(in the rows, 128 means zero)
Named turns come first, each shown by rows before and after it. Which turns, in which order, take the first row of each pair that follows to the second? Write the first one first, as in the answered first pair.
turn j538:
[138 124 135 159 143 144 121 128 151 150 103 164 119 146 177 127 140 133
 150 121 137 177 154 156] |-> [130 125  83 131 133 142 135 147 142 152 109 137 154 106 119 153 166  95
  76 131 122 153 100 120]
[177 136  89 132 113 145 109 132 148 134 106 108 154  71 127 139 132 102
  62 141 109 129 121 134] |-> [153 159 174  94 101 114 154 159 132 169 113  83 128  98 125 104 109 110
 159 151 119 109 113 122]
[132 129 107 135 102 123 142  81 124 108 110 117 142 149 113 147 157 111
 120 113  99 130 127 167] |-> [121 135 135 113  96 115 161  91 118 122 113 101 138 151 104 138 152 109
 142 118 101 122 119 157]
[131 153 130 140 140 140  81 135 113 121 115 139 119 147 122 117  93 126
 111 135 155 140 109 145] |-> [129 156 122 125 134 135  94 141 107 128 119 127 126 141 104 119  97 115
 101 138 151 129  92 131]
turn j953:
[103 125 158 154  63 129 144 141 173  73 158 106 139 129 101 117 116 106
 128 146 126  96 123  91] |-> [112 123 179 168  70 129 134 135 180  75 156 124 128 139 130 107 102 124
 155 140 131 106 148 110]
[127 118 109 151 142 141 108 110 144 108 131 151 132 128 143 132 131 129
 111 124 129 138 138 140] |-> [117 118  97 142 136 140 117 113 135 105 131 138 138 122 117 140 136 117
  99 124 125 128 123 133]
[170 104 152 158 175 118  91 125 156 127 165 142 113 137 137 119 107 136
  94 145 118 115 163 147] |-> [150 102 120 130 161 113 114 131 143 122 168 113 130 115  84 136 126 112
  59 147 108  96 127 122]
[101 107 119 140 150 148 147 147 126 113 113 131 110 139 154 161 103 140
 139 119 107 126 130 129] |-> [120 104 113 141 157 149 135 149 134 119 115 135 115 133 162 163 106 139
 120 122 105 128 129 128]
turn j492:
[135 142 169  77 135 111 139 190 164 210 124  82 132 127 155 142 164  78
 146 125 168 131 116 113] |-> [159 113 113 147 152 144  83 142 187 163 114 129 135 133 205 160 167  95
 105 101 171 170 164 158]
[109 124 116 151 120 141 143 115 115 102 124 124 122 133 109 132 134 134
 132 110 120 134 140 126] |-> [119 136 142 118 122 120 154 142 115 139 128 110 133 121 101 121 133 122
 132 125 120 115 120 105]
[109 120 120  83 108 125 159 135 134 177 137 123 113 156 118 125 142 137
 152 133 109  86 133  98] |-> [155 114 104 105 127 134 118 134 161 189 139 152 126 145 155 134 139 140
 109 139 112 102 152 109]
[127 118 134 138 116 151 140 103 139 104  93 162  98 136 101 134 140 143
 115 143 103 156 173 162] |-> [110 134 164 100 108 132 173 127 125 129  95 134  97 136  75 121 136 134
 140 154 102 134 146 137]
Now pairs of rows:
Between the rows of a pair lie 2 to 3 turns.
[ 98 169 140 101 125 141 147 128 110 134 143  95 134 135 113 123 131 118
 147 114 132 103 105 124] |-> [135 164 165 121 144 142 115 129 132 151 140 126 127 144 167 116 119 138
 152 117 139 124 138 140] => j953 then j492
[106 134 133 117 121 110 132 120 124 134 135 128 123 145 107 131 141 113
 136 127 119 126 119 114] |-> [129 127 130 137 134 116 108 110 138 133 132 150 119 148 139 132 134 124
 132 126 121 140 143 132] => j492 then j538 then j492
[131 139 160 140 135 121 121 127 119 129 130 140 117 130 153 108 101 143
 169 132 135 142 153 139] |-> [117 139 106 114 122 119 141 138 107 123 133 107 146  96  93 135 128 108
 105 137 123 122 108 110] => j538 then j953 then j492
[113 118 142  99 107  98 153 136 152 147 151 101 125 124  94 152 116 138
 180 126 114 100  91 134] |-> [136 101 146 143 124 116 116 111 170 131 148 138 111 142 149 148 104 164
 189 117 123 132 138 169] => j953 then j492 then j492
[131 153 112 128 111 122 129 133 142 161 147 137 140 135  91 125 105 103
  97 117 107 118 128 101] |-> [130 144 136 157 118 129 115 119 149 147 140 156 120 161 126 115  92 124
 139 104 115 138 165 126] => j492 then j538 then j538
[172 115 141 170 145 157  94 156 140 142 114 189 140 128 143 103 139 133
 146 147 103 113 171 135] |-> [177 126 161 143 140 143 106 173 140 167 119 175 143 120 134  98 138 125
 153 158 100  99 154 116] => j492 then j492 then j492
[166 127 129 177 140 145 144  81 135 126 117 163  73 127 177 119  99 115
 143  99 148 161 202 137] |-> [139 128  63 138 116 143 174  94 111 115 121 118 108  84  86 150 132  70
  67 102 132 131 137  97] => j538 then j492
[214 147 168 103 163 124  86 138  90 160 112 143 188  98 176 178  75 145
  81 128 126 118  71 117] |-> [181 123 138 162 161 157  70  82  80  85  96 169 160 137 194 186  73 176
 113  95 130 155 114 167] => j538 then j492
[103 127  69 112 124 105 155 124 109  81 119 113 124 140  67 135 118 110
 153 140 141 113 113  99] |-> [115 142 119  93 130  88 158 147 116 120 122 111 117 144  87 115 104 117
 187 155 146 105 114  89] => j492 then j953
[ 91 111  84 148 108 168 135 101  94  82 118 118 110 142  93 134 144 135
 134 113 138 130 105 132] |-> [135 126 164 150 128 153 114 119 119 133 122 141  90 160 165 101 114 160
 190 126 151 143 136 143] => j492 then j538
[106 139  53 144 139 114 127 109 131  92 160  96 141 112  67 157 174 100
 113 107  93 147  90 107] |-> [127 168 151  97 146  74 144 157 138 171 168  86 127 124  92 118 145 109
 185 135 103 128  87  86] => j953 then j492
[118 118 105 152 118 135 132 135 120 105 124 112 123 117 104 138 135 131
 109 114 125 105 120 116] |-> [145 121 110 145 125 130 122 148 130 125 127 118 130 110 119 136 131 128
  90 123 125 103 119 110] => j492 then j492
[104 145 195 117 101 132 172 145 144 147 125 119 107 127 163 142 123 103
 163 118 155 108 143  90] |-> [ 81 135 179 132  95 140 179 125 136 117 123 120 100 136 157 145 127 109
 173 104 156 115 151 104] => j492 then j492 then j492
[122 146 157 101 125 124 134 127 113 139 123 135 118 135 115 121 132 146
 165 138 117 134 129 141] |-> [117 137 105 120 124 141 128 110 113 108 124 135 132 123  95 142 149 141
 121 126 114 140 126 145] => j538 then j953 then j953
[111 107 134 101 123 101 136 155 119 141 160 138 126 118 115 145  88  82
 159 146 135  93 127 132] |-> [106  94  89 127 122 118 123 132 122 105 159 146 132 115 113 166 103  82
 123 134 131 104 129 144] => j538 then j538 then j492
[ 93 150 118 113  97  91 168 158 121 134 123 113 144 132  82 113 130 125
 116 143 144 139 141  91] |-> [142 145 142 144 124  96 122 154 152 154 118 150 138 139 153 103 111 148
 119 145 152 162 182 114] => j953 then j953
[ 98 154 121 139 102 122 156 123 115 149 116 111 131 127 101 129 146 134
  87 132 142 135 126 128] |-> [115 160 161 137 109 110 148 134 121 170 118 119 120 141 130 112 134 148
 121 138 147 135 143 130] => j492 then j538
[176 154 207  93 134 100 146 170 123 162 137 121 128 163 148 106  94 121
 140 169 136 100 107 101] |-> [207 132 173 151 152 127  91 140 146 135 131 163 128 168 195 117  94 139
 109 155 143 135 147 139] => j953 then j538
[127 118  83 150 135 155 117 107 114  98 126  91 124  93  94 156 176  89
 121 134 108 133 104 144] |-> [169 119 114 177 161 157  79 108 141 118 127 129 116 106 157 141 154 112
 136 134 114 153 145 166] => j538 then j492 then j492
[ 63 135 113 105  91 123 138 134 118  55 123 115 118 138 114  95 132 133
 155 165 140 162 144 126] |-> [107 154 159  75 105 100 131 177 141 126 129 118 131 122 137  80 122 130
 152 191 143 147 135 101] => j492 then j953
[153 118  99 156 134 137  99 100 136 114 127 132 125 118 155 133 114 127
 122 105 133 131 131 151] |-> [110 132 133 129 116 122 141 112 110 114 127 104 110 135 124 117 112 125
 180 107 133 115 114 139] => j953 then j492 then j538
[ 93 135 169 111 162 140 126 143 126 113 149 121 116 124  90 120  78  74
 175 129 183 131  64 105] |-> [138 113 124 157 183 164  71 121 156  99 142 159 127 113 129 139  86  83
 111 122 181 160  90 132] => j953 then j538
[122 137 123  76 131 118 191 188 124 136 121  69 159 110  61 121 112 120
 117 152 116  94  66  92] |-> [125  92  41 175 140 171 132 111 138  42 106 125 143 131 108 152 117 153
  86 111 120 156 134 159] => j492 then j492
[158 129 137 146 136 120 105 136 141 142 128 138 135 109 147 149 119 148
 111 132 134 112 126 137] |-> [122 136 141 120 117 108 140 142 119 136 130 114 132 113 110 147 124 136
 131 135 133  96 105 120] => j538 then j953
[113 118 108 130 119 119 110 162 110  94  97 130 122 143 125 143 142 107
 125 152 128 137 127 141] |-> [111 124 136 123 120 111 118 172 110 105  98 128 113 150 135 131 136 113
 155 155 130 134 129 140] => j492 then j953
[144 151 170  91 126  95 144 168 136 190 110 133 163  98 115 139 143 133
  88 149 125  99 122 117] |-> [103 152 154  86 108  98 172 153 113 160 105 116 156 109  78 145 149 129
 104 139 122  93 111 116] => j538 then j953 then j953
[110 148 135  95 124 115 170 131 125 142  94 130 124 138 108 146 112 130
 132  97 119 130 118  67] |-> [151 140 108 118 140 127 131 127 146 145  96 150 141 122 133 160 116 130
  83 100 118 145 131  74] => j492 then j953 then j492
[127  90  69  62 109 128 120 137 105 152 156 104 118  84 150 130 130 123
 129 156 107 100 118  97] |-> [ 99  83  53  78  99 140 127 118  90 118 153 102 110  99 140 134 133 127
 142 142 108 109 124 113] => j492 then j953
[149 112 141 135 145 131 109 124 154 142 126 140 135 142 148 122 127 133
 134 124 126 135 136 129] |-> [115 114 113 116 126 131 139 120 132 122 124 115 143 130 100 133 139 115
 121 122 119 119 108 115] => j492 then j538 then j492
[129 125 110 112  94 152 148 131 131 120 132  99 149 108 131 134 122  85
 114 128 131 120 115  91] |-> [110 123 115 118  90 156 158 121 121 104 127  98 139 123 128 131 120  92
 140 120 132 125 124  96] => j492 then j953
[176 153 178  88 135 110 129 169 142 183 146 115 134  94 151 120 118 122
 147 138 146 115 103 112] |-> [ 94 123 126 146 112 143 145  94 106  67 129 120  95 137 128 137 126 150
 193  91 146 149 135 166] => j492 then j492
[124  99 139 158 129 167 139 138  92 128 138 143 116 152 143 122 134 125
 136 124 137 133 139 145] |-> [141  99 120 146 130 167 129 148 101 142 145 141 134 130 134 133 142 112
  93 135 136 126 123 135] => j953 then j538 then j492
